Here are some points, each followed by its number:
(0.50, -1.47, 1.18, 1.13, -0.59, 1.58, -0.04, -0.11, 0.33, 0.49, -0.79,
 -0.21, -0.46, -1.25, -0.05, -0.42, -0.60) 0
(0.70, 0.90, 0.97, -0.17, 0.43, -0.29, 1.64, 1.32, 0.93, 0.24, -0.08,
 0.46, -0.02, -0.52, -0.01, -0.61, -1.72) 1
(-0.68, -1.93, 0.60, 1.66, 0.86, 1.03, 0.38, -2.60, -2.25, 0.39, 0.09,
 -0.50, -0.46, 1.68, 0.04, -0.85, 0.77) 2
(0.13, 1.86, 1.64, -0.91, -2.36, 0.27, -0.52, 0.47, 1.62, -1.83, 2.36,
 2.57, 2.21, -0.03, 0.16, 1.26, -1.13) 3
(-1.06, 1.73, -0.29, 3.79, -1.68, 0.18, -0.90, 0.25, -0.66, 0.04, 1.68,
 -0.28, 1.98, -0.21, -1.33, 1.24, -0.62) 4
(-0.11, 1.63, 1.09, -1.94, -1.75, -0.24, -0.30, 0.04, 2.05, -0.19, 0.78,
 1.33, 1.92, -0.50, 0.64, 2.29, -2.45) 5
(0.18, -0.23, -0.22, 0.74, -0.31, -0.31, 0.31, -1.69, -2.33, 0.81, -0.35,
 -1.13, -0.53, -0.45, -0.77, -0.29, 1.00) 6
(-0.84, 1.22, 1.16, -1.04, -1.05, 0.62, -0.11, 1.00, 0.93, -1.20, 1.75,
 0.91, 2.15, -0.43, 0.33, 2.27, 0.31) 7
(0.50, 0.22, 0.04, 0.42, 1.23, -0.66, 0.21, -0.18, -0.57, 2.09, -0.55,
 0.61, -0.87, 0.68, 1.96, -0.15, 1.45) 8
(-0.51, -0.14, 0.59, 0.69, 1.35, -2.15, 1.01, -0.41, 0.22, -4.61, -0.20,
 -0.11, -0.26, 0.22, 0.38, -0.64, 0.27) 9
(0.43, -0.38, 0.75, -0.31, 0.00, 0.08, 1.12, -0.44, -0.10, -0.47, 3.53,
 0.49, -0.72, 0.42, 0.57, -1.05, 1.01) 10
(0.01, -0.43, -0.29, 0.05, -0.39, -0.03, 0.64, -0.17, -0.36, -0.16, 0.65,
 1.48, -0.83, -0.68, 1.00, -1.47, 0.99) 11
(-1.29, 1.15, -0.40, -0.78, -0.49, -0.42, -1.46, -0.34, 1.66, -2.04, -0.19,
 -0.58, -0.04, -1.59, 0.43, 0.62, -1.15) 12
(0.32, -0.81, -0.01, 0.72, 0.96, 0.24, 0.83, 0.02, -0.70, 0.34, -1.70,
 -0.78, -0.49, 1.46, -0.09, -1.14, 0.07) 13
(1.29, 0.29, -1.99, 0.19, 0.71, 0.32, 0.04, 1.58, 0.53, 0.79, -1.17,
 -0.59, -0.09, 0.89, -0.95, 0.01, 0.89) 14
(0.52, 1.07, 0.40, -0.17, -3.48, 1.85, -0.31, 0.50, -3.74, 1.25, -0.37,
 2.25, 0.79, -0.54, -0.24, 0.39, -1.23) 15
(0.70, -1.80, 0.52, 0.57, 1.07, -0.48, -0.05, -0.07, -0.87, -0.64, -0.39,
 -1.02, -0.89, -0.23, -0.38, -0.71, 0.31) 16
(-0.67, -1.24, -1.67, 0.83, 0.23, -0.42, -0.13, 0.26, -0.28, -0.66, -0.57,
 -0.26, -0.95, -1.04, 0.22, -0.37, -0.66) 17
(-0.76, 2.08, -0.10, -0.99, -1.14, -0.32, -0.26, 0.45, 1.95, -1.37, 0.60,
 0.07, 1.38, -0.16, 0.34, 0.70, -0.84) 18
(0.50, -0.37, 0.75, 1.48, -0.60, -0.83, 0.10, -0.15, -0.14, 0.81, -0.12,
 0.11, 0.98, 0.58, -1.47, 0.28, -0.29) 19
(-0.83, -0.61, -0.38, -0.18, 1.97, 1.33, 0.11, 0.84, -0.64, 0.35, -0.93,
 0.30, -1.12, -0.49, 0.01, -1.11, 0.28) 20
(0.76, -0.89, -1.52, -1.33, 1.59, 0.58, 0.68, -0.05, -0.41, 0.97, -0.97,
 -0.06, -1.59, 0.53, -0.66, -0.17, 0.30) 21
(-0.81, 0.89, 0.26, 0.03, 2.34, -0.27, 0.98, -0.90, -0.11, 0.44, -0.38,
 -0.21, -0.79, 0.11, 0.25, -0.59, 0.69) 22
(-2.55, 1.47, 0.10, -0.08, -0.31, -0.36, -0.84, -0.14, 1.79, -0.23, 0.50,
 1.03, 0.86, -1.34, 0.23, 0.66, -1.65) 23
(0.37, 1.51, 1.74, -0.45, 0.75, -0.73, -0.83, 0.69, 1.11, -1.63, 0.20,
 0.76, 1.43, -0.57, 0.53, 0.77, -0.79) 24
(0.98, -0.72, -0.47, 1.87, 0.47, -1.65, -0.62, -0.68, -1.06, 0.79, -0.42,
 -2.61, -0.80, 0.66, -1.13, -1.15, 0.97) 25
New points follow, each followed by the number of its nearest point above, looking only along the 5 directions in which the numbered points spread most.
(-0.65, -0.38, -1.13, 0.04, -1.67, 0.54, 0.08, -0.35, 0.43, -0.21, -1.07,
 0.00, -0.14, -0.05, -0.09, 0.14, -0.02) >> 0
(-0.91, -1.14, -1.67, 1.36, 0.96, -0.68, -0.13, -0.09, -0.57, 0.44, -0.61,
 -0.44, 0.73, -0.56, -0.34, -1.24, 0.92) >> 16
(0.85, -0.14, -0.10, -1.05, -0.20, 0.05, -0.44, 0.30, 0.46, -0.32, -0.54,
 0.35, -0.47, 0.56, 1.30, 1.41, -0.29) >> 1
(-0.56, 1.13, 0.19, 0.10, -0.79, -0.77, -0.86, -0.56, 0.52, -0.18, 0.44,
 -0.63, 0.55, -0.59, 0.09, 1.36, 1.05) >> 19
(0.66, -1.39, 0.39, 0.00, -0.47, 0.71, 0.21, -0.95, -1.33, 1.41, -0.59,
 0.07, -1.74, 1.45, -2.34, -0.72, 0.09) >> 6
(2.28, 1.06, 0.88, -0.40, 0.97, -0.49, 0.79, -0.26, 1.06, -1.35, 0.91,
 0.52, 0.71, -0.78, 1.38, 0.48, -1.48) >> 24
(0.43, -0.66, -0.12, -0.44, 1.60, 0.87, 0.07, 0.12, -0.42, 0.61, 0.51,
 0.99, -1.47, 0.21, -0.90, -0.59, 0.52) >> 8
(0.60, -1.39, -1.30, 0.29, -0.64, -0.43, 1.27, 0.24, -0.19, -0.47, -1.51,
 -1.37, -1.07, -0.82, -0.60, -0.39, 1.82) >> 13
(0.66, -2.22, -0.46, 0.06, 0.10, -0.44, 0.15, 0.52, -0.40, 0.93, -0.88,
 -0.38, 1.15, 0.45, -0.07, 1.02, 0.40) >> 13
(-1.77, 2.07, 1.96, -0.51, 0.51, -0.25, -0.63, -0.75, 1.46, -0.99, 1.75,
 2.09, 2.00, -0.90, 1.59, 1.11, -1.83) >> 7
(0.76, -1.23, 0.06, 0.41, 1.37, -0.01, 0.04, -0.43, -0.45, 0.66, -0.55,
 -0.42, -1.08, 0.04, -0.09, -1.96, 1.10) >> 13
(-0.38, 1.40, -2.63, 0.48, -0.32, 0.33, 0.05, -1.18, -0.31, -0.40, 1.52,
 0.24, 1.67, 0.56, -0.83, 1.84, -0.47) >> 19
(-0.89, 0.58, 0.46, -1.69, 0.65, 0.75, 0.53, 1.88, 0.06, -0.75, -0.60,
 0.84, -0.23, 0.06, 1.56, -0.61, -0.20) >> 1
(0.65, -0.59, -0.28, 0.37, 0.48, 0.13, -1.03, 1.13, -0.41, 0.58, -0.70,
 -0.89, -0.73, 0.30, -0.29, -1.07, 3.20) >> 13
(-1.36, -0.94, -1.71, 0.42, -0.29, 2.12, -0.68, -0.21, 0.20, 0.89, -0.02,
 0.25, 0.28, -2.04, 0.24, -0.72, 1.48) >> 0
(-0.43, -1.33, -1.21, -0.27, 0.33, -0.69, -0.59, 0.04, 0.07, 0.67, -0.66,
 -0.98, -0.16, 0.66, -1.21, 0.15, 0.79) >> 13
(-0.49, 0.36, 0.22, 0.61, 0.58, -0.43, 0.22, 1.36, -0.55, -0.33, 1.34,
 -0.62, -1.36, -0.48, -0.22, -0.16, -0.05) >> 22
(1.04, -0.28, -1.07, 0.00, -1.02, 0.71, -0.36, 1.50, -0.29, 1.56, 0.19,
 -1.09, -2.08, 1.42, -0.46, -0.64, 0.72) >> 8
(1.84, -0.61, 0.50, 1.29, 1.93, 0.31, -0.33, 0.56, -0.52, -0.28, -0.60,
 0.48, -4.93, -0.09, -0.61, -0.78, 0.97) >> 13
(-1.10, 0.53, 2.08, -1.27, -3.28, -0.39, 0.20, 0.25, 0.78, -0.13, 0.99,
 -1.76, 0.79, -0.91, -0.88, -0.18, 0.66) >> 7
(1.79, -1.03, 0.05, 0.56, -0.36, 2.54, -0.19, -0.71, 0.16, 0.08, 0.01,
 0.36, -0.28, -0.20, 0.36, -0.85, 1.12) >> 11
(1.31, -0.59, -1.58, -0.04, 0.97, 0.53, 0.46, 0.11, -0.25, -0.36, -0.01,
 -0.34, -0.64, 0.43, -1.33, -0.53, 1.04) >> 13
